In the rows, zero is written as 128.
The rows below come in pairs that one turn or mirror swaps. Which row does each named row swap with?
The rows were stretched afterwards, more along some directions than others.
lator: [115  91 147 134 123 125 125 128 124 121 114 160 130 112 129 127 115 143
 108 100 123 117 145 113 149 124 137  92 158 125 123 131]
Vapo: [142 140 125 147 120 135 126  95 103 136 134 130 110 107 126 105 127 130
 172 100  80 145 112 134 101 106 138  90 110 105 154  82]
sebu: [128 120  95 147 118 138 157 137 149 123 114 143  91 143 122 145 169 111
 130 123 136 153 143 142 153 169 114 115  91 156 123 137]
Desir: [141 125  88 140 116 145 134 132 155 122 140 129  99 136 125 133 192 103
 149 125 120 162 120 151 140 168 110 133  91 146 130 124]
Mure: [111  94 137 118 128 139 118 137 115 111 123 150 172  99 130 126 120 139
 111 107 126  84 120  95 146 113 146 119 154 129 104 118]
Kekig: [166 152 109 155 145 129 170 143 107 133 146 114 130 150 106 118 115 134
 131 151 132 128 145 163  92 116 152 145 118 124 109 126]
gos: [104 114 126 135 128 101 133 109 132 140  98 120 135 121 139 109 116  99
 150 148 145 153 137 152 151 120 120 124 137 119 100 133]
fodor: [141 121 122 163 116 139 137  95 116 122 125 128 104 102 121  97 146 120
 179 104  73 148 126 147  93 116 144  96 101 104 154  95]
bedi: [133 132 140 112 149 132 155 141  90  98 156 117 160 123 130 126 122 142
 135 137 128 119 124 126 133 119 134 124 153 146 104 147]
Lolap: [154 135  96 142 155 136 133 144 124 169 151 109 133 136  98 142 164 110
 120 138  87 126 135 135  83 141 136 146 109 130 119 116]
Dal: [107 110 155 138 117 114 111 107 127 117 126 133 142 112 133 133  92 126
 114 121 115  89 142 111 128 106 135 114 141 123 125 142]
pirit: [120 131 111 130 115 124 110 118 119 127 129 116 168 133 124 101  97  97
 106 116 148 121 160 131 114 119 148 152 133  86 134 143]
Fet: [102 105 148 115 107 127 111 125 112 135 122 131 151 104 139 125 102 141
 119 105 144  96 125 110 153 118 121 101 145 132 131 138]
tubi: [129 155 115 121 129 112 152 116 105 111 135 150 143 139 116 119  96 142
 142 131 115 106 128 104 144 100 138 113 128 133 124 129]
kat: [144 135  89 141 109 133 157 114 154 146 111 127  91 161 116 142 173 106
 144 123 137 155 140 154 150 163 109 114  87 147 143 129]
kupig: [134 170 102 123 142 133 172 122 125 130 139 131 158 133 135 115  74 146
 121 140 168 112 113 105 151 119 137 130 124 115 142 127]
vip: [165 122 131 158 131 131 119 113 126 123 151 127 100 110 129 100 158 132
 179 102  70 155 106 144  88 122 137 118 106 119 116  77]
nepo: [126 137 121 134 122 112 105 131 124 128 130 123 170 134 111 102 116  93
 113 122 138 116 153 139 103 121 137 161 140  91 123 120]
muk: [ 98  85 149 123 125 123 108 125 108 124 120 142 163  93 140 124 110 144
 124 103 122  91 116  90 143 110 137 107 153 127 100 126]
led: [141 131 141 104 145 138 148 142  94  84 160 126 157 130 134 112 111 144
 133 135 139 117 125 124 142 114 147 130 149 133 116 132]
piz: [101 110 146 123  99 113 105 135 123 132 133 122 163 100 142 120 117 132
 120 107 139  97 120 113 155 131 114 119 135 122 123 136]
mozu: [151 124 122 151 126 140 135  91 111 134 141 111 115 100 132 105 136 125
 171  94  83 139 118 148  86 104 138 113 103 108 151  95]
futi: [ 98  93 149 121 125 132 109 112 106 121 110 134 166 103 132 118 101 125
 111 117 121  96 143  96 133 105 145 118 158 108 116 136]
vigos: [142 189 120 124 145 124 149 113 119 122 136 108 147 129 128 131  77 133
 132 153 135 108 112 109 129 116 139 138 129 106 153 135]
bil: [154 146  99 150 143 125 155 145 117 126 159 118 130 162 114 123 142 130
 124 148 121 131 138 149  96 123 135 149 119 135  90 144]
suzap: [124 134  96 140 104 139 132 115 137 125 124 144  99 140 114 132 174 107
 146 139 124 153 133 149 135 143 116 116 107 134 162 125]
Zib: [107 104 121 119 118 128 108 108 121 128 120 143 159 123 150 127 110 131
 103 112 131  98 129  94 142 117 129 110 139 133 120 135]
Lek: [140 176 110 121 147 139 144 126 126 113 153 103 160 125 133 127  73 149
 128 150 180  96  96  99 147 116 152 150 132 114 136 123]
num: [137 133 105 130 109 132 138 116 139 135 127 132 104 121 100 103 132 111
 145 128 116 119 118 166 125 106 134 136 111 158 138  85]
dono: [118 128 126 101 142 141 144 139  95  87 155 121 159 118 134 117 116 130
 123 141 139 119 123 124 139 120 134 140 150 142 114 151]
busov: [132 132 112 129 157 143 129 147 112 152 157 114 141 119 103 149 127 131
 114 151 109 106 127 122  92 131 150 150 120 136 119 130]
gefep: [146 120 119 166 135 146 154 111 118 122 143 139 121 117 110 122 154 140
 158 103  77 146 134 133 104 123 143 105 109 104 140  81]
nug: [139 138 101 113 101 129 149 120 138 128 115 148 112 119 119 101 149 109
 158 111 127 122 103 148 137 115 122 121 122 163 142  87]
Napi: [142 134 127 143 113 131 142  81 117 136 131 117 111  98 123 110 144 121
 188 107  84 137 114 147  94 111 139  97 105 105 164  90]
rizin: [141 139  90 116 117 134 148 116 135 126 127 147 128 124 114  95 125 118
 133 111 141 105 103 138 131 104 140 143 118 156 131  84]
fam: [162 160 107 153 141 130 163 158 122 121 146 118 122 148 101 129 128 141
 147 152 125 137 119 158 114 128 139 152 116 147 100 105]
tig: [112 114 110 150  81 130 129 121 120 157  99 153 116 123 124 127 149 131
 133 105 126 124 139 140 139 115 119 103 102 130 141 142]
kob: [145 139 148 114 134 141 143 125 100  87 146 113 152 120 134 118 103 137
 146 140 118 116 126 140 121 116 154 117 144 122 137 135]
nete: [115 111  99 130 110 140 135 103 143 134 120 130 101 141 128 148 177 112
 142 119 139 149 125 144 164 147 109 125 101 147 128 149]
gek: [144 120 104 142 163 147 121 130 122 149 154  99 128 112 109 152 167 111
 129 140  83 131 125 119  88 141 144 155 101 124 106 120]
kud: [121 139 146 122 134 120 158 138  98  95 147 115 165 112 130 131 113 135
 137 157 126 112 140 127 130 116 143 125 145 142 114 160]
ligez: [ 96 124 107 118 128 125 119  91 121 126 112 106 147 110 140 125 127 106
 151 148 145 128 108 124 169  98 130 138 144 129 102 148]
rup: [154 125  85 151 170 141 137 128 134 142 170 114 116 133 103 133 131 110
 108 135 103 125 126 115  98 133 150 170 107 123  77 105]
Dilo: [137 176 120 134 140 139 165 135 113 106 139 137 164 124 125 125  82 141
 128 154 153 107 136 117 119 110 145 130 131 110 161 152]
lezuv: [152 152  99 132 125 130 143 111 140 115 131 141 111 130 113 102 140 104
 139 115 129 120 101 139 117 102 139 150 118 156 117  89]
sof: [105 110  97 149 103 137 140 148 116 154 116 154 139 134 120 128 124 144
 110 119 154 120 160 129 139 128 127 103 116 126 120 137]
sugib: [133 143 133 100 130 142 151 122  98  91 154 113 157 122 140 113 100 134
 136 137 150 112 121 138 135 106 148 131 143 139 134 152]
Nida: [136 118 125 155 129 142 137  95 125 111 140 122 112  94 135 103 146 119
 176 105  81 137 129 130  92 115 145 110 112  91 136  99]
luse: [149 132  83 138 126 147 156 121 141 116 139 143 116 114 108  94 136 113
 133 106 131 110 108 135 123 107 151 151 102 153 115  91]
bagal: [134 145  88 121 100 159 152 114 130 119 122 162 120 108 118 102 140 128
 142 114 134 121 114 134 132 102 141 124 109 163 153 105]
Zan: [136 135  98 120 104 131 146 102 146 131 124 137 117 108 113 104 152 103
 153 107 140 109 101 148 128 106 133 140 111 154 139  89]
nub: [ 96 109 135 129 139 110 131 127 110 142  80 119 159 109 136 129 109 117
 140 144 147 145 140 132 162 137 130 121 143 106 103 127]
ziki: [133 141  91 122 102 146 132 105 154 131 121 121  92 137 121 147 180 104
 145 133 139 139 113 144 153 149 111 134  84 158 161 138]
duvo: [102 116 118 126 125 122 121 124 127 138 117 117 150 106 127 111 119 113
 139 142 164 141 127 144 151 125 120 141 131 117 101 121]
Dev: [134 130  98 113 103 144 141 107 126 135 120 135 110 113 115 102 140 109
 148 104 136 118 109 150 133 100 139 122 113 155 154 101]
Tepo: [100  88 148 129 128 130 109 116 116 113 131 135 143  99 144 131  98 138
 115 111 129  99 134  92 141 114 137 115 143 118 113 142]
gol: [118  98 150 121 115 115 109 122 119 132 122 151 143 114 133 130 118 147
 121 105 120 108 122 101 142 118 132  97 157 123 127 110]
Punog: [146 131 119 112 157 129 144 131 102  98 161 121 158 144 145 122 111 134
 121 143 129 124 128 122 125 123 144 132 139 145  93 135]
Maliv: [128 129  99 123 100 134 158 108 131 121 101 150 108 110 122 104 131 124
 157 106 139 118 107 143 145 106 123 113 107 172 146  97]
kubot: [127 132  97 144 162 146 135 113 119 140 150 121 133 116 112 143 147  99
 120 140  93 121 135 114  90 135 151 160 106 113 109 126]
Gubi: [120 148 112 124 141 114 149 138  87 110 129 143 160 128 120 113  93 143
 139 135 110 111 134  96 135 108 145 111 136 123 111 125]
Ninum: [115 128 110 155  92 143 119 123 119 157 118 141 128 115 114 136 139 138
 143 119 113 124 131 141 132 107 127 111 112 120 155 119]
Farel: [141 116 128 156 123 130 137  75 116 127 120 129 111 112 129 109 135 121
 175 105  79 147 135 144  95 104 149  97 113  99 148  95]
kaliv: [136 147 109 139 117 114 107 108 143 115 129 113 151 145 125 103 110  86
 108 118 150 108 147 132 113 111 143 174 130  95 128 137]
boz: [109 117 113 159  96 125 117 113 132 153 103 141 114 124 128 136 155 129
 127 120 117 132 151 138 128 109 123 117 102 119 144 139]
revu: [150 138 136 115 149 130 158 153 104 101 150 128 137 134 120 109 102 146
 119 126 124 135 129 139 131 142 139 116 156 133 115 125]
rora: [118 133 102 133 111 126 120 102 151 128 118 138  95 135 123 135 177  88
 145 132 125 134 118 143 138 147 114 140  99 142 140 128]
Tovu: [158 147 117 155 139 125 162 162 104 129 138 118 132 142 107 120 131 131
 132 145 121 137 145 160  84 133 146 146 113 127 103 129]
dos: [149 137 103 149 154 140 124 143 124 151 162 107 124 125 111 141 156 108
 114 135  74 125 128 131  76 145 136 149 105 124 121 130]
gog: [135 143 115 121 141 104 141 138 110 103 144 148 147 142 119 116 102 142
 130 134 118 101 118  94 139 106 145 130 136 145  96 131]
ruso: [128 169 110 118 131 137 157 100 123 117 146 131 140 119 129 128 100 152
 145 151 149 110 100 108 153  98 133 126 119 132 146 140]
seda: [121 131 130 110 144 132 152 167  86  95 163 133 177 122 125 117 117 144
 123 130 127 119 126 126 141 133 128 121 149 138 105 124]
kebup: [103 125 121 128 125 110 124 125 130 128  95 126 144 118 133 124 128  99
 138 136 156 141 133 136 168 129 116 134 141 118 107 131]
borug: [103 112 111 127 127 112 134 134 124 135 103 129 141 116 135 105 106 112
 140 123 149 139 122 134 171 132 104 127 128 126  80 130]
vaz: [162 133 130 154 130 137 142  99 123 131 139 118 117 112 128 112 137 119
 169 103  82 143 131 141  79 121 147 109 116  92 153  87]
nim: [146 137 132 104 136 130 151 125 104 107 150 117 145 136 127 117 107 128
 127 140 137 133 134 146 128 119 146 130 153 133 122 131]
Vufu: [146 157 102 145 138 125 166 153 115 127 131 114 122 148 114 121 125 139
 130 151 131 148 142 155 114 135 133 145 103 135 110 124]
rapu: [129 142  91 118 113 149 153 123 142 102 133 143 126 105 119  94 144 107
 143 120 143 104 113 136 124 109 140 146 120 145 140 102]
kofum: [148 136  91 147 151 152 138 137 140 139 157 122 121 116 110 144 140 118
 120 144  92 118 128 114  93 141 148 147  99 138 119 124]
digat: [107 106 103 154  92 127 142 124 116 158  88 156 129 130 118 121 144 132
 131 109 137 128 143 139 149 123 116  97 118 122 127 125]
sesi: [159 125 126 152 139 134 142  95 118 127 135 113 107 117 119 112 142 122
 166  98  82 138 113 131  86 116 149 114 113 107 133  89]
kizek: [138 176 116 114 132 125 149  91 136 123 120 111 142 137 138 134  91 124
 128 153 157 104 107 120 154 107 140 151 124 122 159 153]

bil is swapped with sof
kebup is swapped with vigos
seda is swapped with Dal
Lek is swapped with ligez
fam is swapped with Ninum
Farel is swapped with rizin
sugib is swapped with muk
tig is swapped with Tovu
kaliv is swapped with Gubi
kud is swapped with piz
borug is swapped with Dilo

